In the rows, 128 means zero.
One turn sends every row of this set to another row. A few are shown first. Where does it send the rows asked after them?
miget: [103 148 139 140 131 140 145 122 140  98 116 142 173 149 119 112 137 105
 115 117 123 160 123 125 130 131 105 122 128]
ded: [147 121 137 100 148 121 132 142 118 101  88 131 148 141 135 113 145 121
 129  98 116 112 145 142 124 127 123 122 137]
fafer: [ 84 124 147 126 147 119 125 141 137 101 128 151 121 166 149 135 134 147
 106 131 102 142 132 133 122 121 171 124 127]
megu: [126 130 150 128 144 114 141 122 130 115  77 102 111 144 133 135 119 117
  81 128 129 151 136 140 120 119 128 113 120]
tini: [133 121 146 113 146 116 137 131 118 106  72 111 133 142 134 128 136 110
 100 109 132 134 145 141 116 117 130 116 131]
vor: [103 179 152 139 125 138 124 110 122  91 115 154 138 168 112 131 117 122
 116 141 142 133 130 142 136 127 141 113 115]
fiv: [143 125 137 158 132 126 106 122 168 143 121 137 125 117 120 130 139 184
 128 140 127 104 125 132 173 120 135 128 114]
bafom: [134 104 148 122 116 149 120 134 110 181 151 120 111 122 130 129 132 145
 134 147 132 130 156 124 127 155 112 115 142]
vipaf: [164 123 115 131 119 153 139 111 114 115 150 144 150 121 115 121 104 162
 146 107  99 112 119 121 120 144 139 125 113]
Lep: [138 104 151 118 125 133 119 131 110 180 144 134  99 124 147 129 127 146
 124 138 142 129 153 129 114 155 115 120 137]
suni: [ 90 129 130 130 146 127 111 137 128  94 121 163 123 151 151 128 122 144
 136 105 112 116 132 131 133 120 179 119 127]
Rad: [108 143 124 140 135 131 148 147 155 111 129 145 172 146 143 110 142 110
 111 118 122 153 132 127 112 138 110 113 119]
norol: [118 106 142 148 102 139 127 104  94 138 135 122 106 117 102 149 101 107
 126 141 124 145 135 128 172 116 139 146 126]
Laz: [123 122 137 151 114 131 100 130 150 144 133 135 130 105 148 106 163 146
 130 144 145 134 138 133 190 118 133 132 125]
mabu: [122 159 128 137 152 110 128 137 129 132 114 153 115 136 137 144 105 107
 114 130 153 104 173 152 121 127 131 120 107]
Mapu: [117 108 120 132 105 148 120 130  88 157 149 130 103 100 147 141 107 122
 139 148 126 156 156 134 142 128 148 139 119]
Dosu: [ 89 131 152 133 146 112 140 140 143 111 126 131 115 159 149 134 131 142
  80 143  98 160 127 131 128 125 147 126 122]
naz: [149 125 111 144 118 131 127 124 143 122 112 118 143  92 143 122 144 150
 123 142 115 125 131 145 185 104 133 151 101]
vek: [152 135 128 143  98 128 137 132  99 150 141 107 138 131 110 135 128 133
  84 133 117 119 112 130 168 132 100 148 126]
modig: [115 176 139 141 134 124 126 125 127 101 112 155 129 157 125 144 106 111
 112 139 151 117 148 152 123 129 145 111 101]
zugo: [131 111 152 131  84 155 122 118 119 150 154 108 120 145 124 111 150 153
 125 151 113 149 119 127 143 142 116 112 147]
sivit: [145 113 147 146 128 134 120 107 153 133 117 130 127 104 118 126 134 146
 159 161 126 129 157 158 169 113 129 136 108]
Fup: [144 141 108 132 120 148 115 129  90 131 149 142 145 133 133 120 111 139
 110  94 134  92 112 119 163 146 145 146 125]
tek: [111 104 122 125 123 138 139 132  89 153 152 122 106 102 164 131 106 125
 138 147 126 149 156 132 129 125 147 139 111]
Kised: [113 141 107 135 136 125 143 156 157 127 140 146 144 134 170 106 140 127
 124 128 120 151 148 137  99 130 122 109 115]
vuvef: [129 125 115 163  94 154 140  96 136 135 145 125 110 130 114 145 102 160
 122 144 103 136 101 114 139 126 146 117 110]
Bek: [154 133 112 150 113 135 118 125  83 145 145 131 141 124 125 127 119 143
 103  98 122  92 112 118 163 142 140 136 125]
bukem: [164 117 104 140 115 155 142 107 113 132 149 136 140 131 118 126 111 161
 140 122  87 114 109 122 132 143 150 129 110]

vek moves to norol
suni moves to Kised
vor moves to Dosu
Now find these:
fiv moves to Laz
tek moves to vipaf
fafer moves to Rad
Bek moves to Mapu

One turn sends every row of this set to another row. A few are shown first. Where does it send the rows asked after them?
dira: [158 123 153 117 145 140 158 133 115 144 130 149  96 120 113 150 117 128
 122 130  91 141 113 156 162 131 159 140 124 117 166 105 138 114 120 138]
Gafib: [121 147 152 123 134 149 105 101 157 123 131 146 106 125 129 102 116 147
 165 154 110 124 101 124 138 153 110 147 134  86 104 135 112 133 121 130]
zinug: [162 152 100 143 140 115 111 146 127 135 144  88 150 103 106 142 107 132
 141 132 107 131 156 143 128 129 159 113 119 102 112  98 124 127 139  99]
Gobut: [134 149 119 105 127 120  97 133 112 137 124 111 154  96 130 138 150 121
 137 104 100 108 126 125 103 123 145 107 138 123 115 106 101 147 128 109]
gason: [161 123 160 124 147 134 165 139 106 158 119 141 107 127 119 132 132 133
 115 135  97 155 113 162 157 138 156 142 131 114 164 106 136 115 127 129]
Per: [156 113 130 131 125 143 151 169 153 113 175 106 135 127 120 119 105 166
 100 133 102 135 123 112 116 128 107 111 103 119 136 126 118 145 138 104]
pir: [153 117 151 116 140 137 156 132 109 158 124 144 103 127 130 152 129 137
 115 142 100 142 107 168 167 126 157 141 122 118 150 110 134 116 117 134]
savu: [133 155 145 140 122 153 120  97 157 124 130 150 105 134 124 108 110 145
 154 154 110 126  90 124 134 146 105 142 135  94  96 140 119 118 119 133]
Zadan: [169 128 132 143 159 143 133 132 125 102 141 137 140 139  97 114 131 147
 114 109 166 124 131 121 112 102 167 127 139  94 119 147 128 105 150 139]
sut: [159 119 136 126 121 137 153 167 150 117 157 105 142 123 138 111 121 169
 104 144  93 138 124 109 124 137 105 117  91 122 128 123 118 144 139 100]
bati: [129 154 152 135 120 149 117  98 148 124 124 139 115 134 127 107 107 143
 168 167 111 124 101 117 143 145 126 152 128  92 110 140 111 131 117 144]
zaras: [178 126 144 143 154 131 144 136 114 104 149 138 131 133 109 121 139 137
 114 109 155 118 117 111 106 108 169 141 139  83 119 154 121 103 148 133]
meper: [149 134 128 145 111 104 159 138 129 101 131 120 105 121 123 112 122 165
  99 148 114 166 147 119 109 116 109 123 103  87 136 126 126 114 151 116]
vukor: [151 122 140 112 136 144 145 170 146 103 168 103 145 123 131 110 108 167
  99 136  96 141 134 102 117 131 109 121 107 124 131 122 120 146 140 113]
pivi: [178 131 144 140 158 127 133 131 127 104 132 150 129 132 107 125 138 147
 120 106 163 131 124 104 115 107 167 138 136  90 126 152 138 102 150 126]
refe: [146 133 136 129 118 142 151 162 145 105 177 113 137 126 131 105 117 165
  96 139  97 141 126 104 109 133 114 105  98 126 132 114 120 144 126 106]
tibif: [148 151 150 163 137 134 126 119 144 127 123 126 118 138 135  93 129 133
 168 159 108 115 112 115 106 116 126 134 138 121  88  92  98 132 134 102]
relap: [129 111 154 122 137 130 142 133 129 153 119 161 125 133 134  91 116 138
 134 131  78 132 137 165 167 137 139 106 132 108 115 101 135 116 152 126]
lafub: [135 147 114 112 142 124  89 120 117 144 104 115 150  98 124 144 142 128
 138 106 105 102 130 133 112 128 146 104 138 116 128 102 108 147 141 112]
pimed: [155 109 154 120 140 135 153 146 109 153 127 148  97 111 125 144 125 127
 107 130  95 148 123 163 155 132 156 142 124 116 146  97 143 109 118 128]
kitu: [126 152 121 108 139 124  97 120 106 128 127 106 151 100 120 139 155 135
 137 114 101  94 114 133 118 130 145 102 134 119 126 105 106 155 131 106]
dul: [121 142 122 111 129 116  98 124 109 137 124 105 147  85 126 132 147 131
 150 107 105 104 128 137 108 134 150 106 133 106 125  98 113 151 133 124]
tafig: [125 140 136 136 138 136 140 121 133 127 116 139 115 132 119 125 130 130
 106 141 164 113 117 124 138 120 182 108 111 102 121 122 114  73 151 132]
zumi: [139 153 156 126 115 150 117  87 155 122 126 142 110 117 138 107 114 151
 154 152 114 124  98 125 140 150 113 147 145  94 104 137 120 138 123 142]
suzo: [163 126 136 146 162 126 125 141 119  94 144 147 132 134 108 130 138 143
 128 118 163 118 128 107 111 107 166 135 127  90 111 150 122 103 156 132]

Gafib moves to pir
refe moves to dul
pimed moves to suzo
Now find these:
dira moves to zaras
zinug moves to tibif

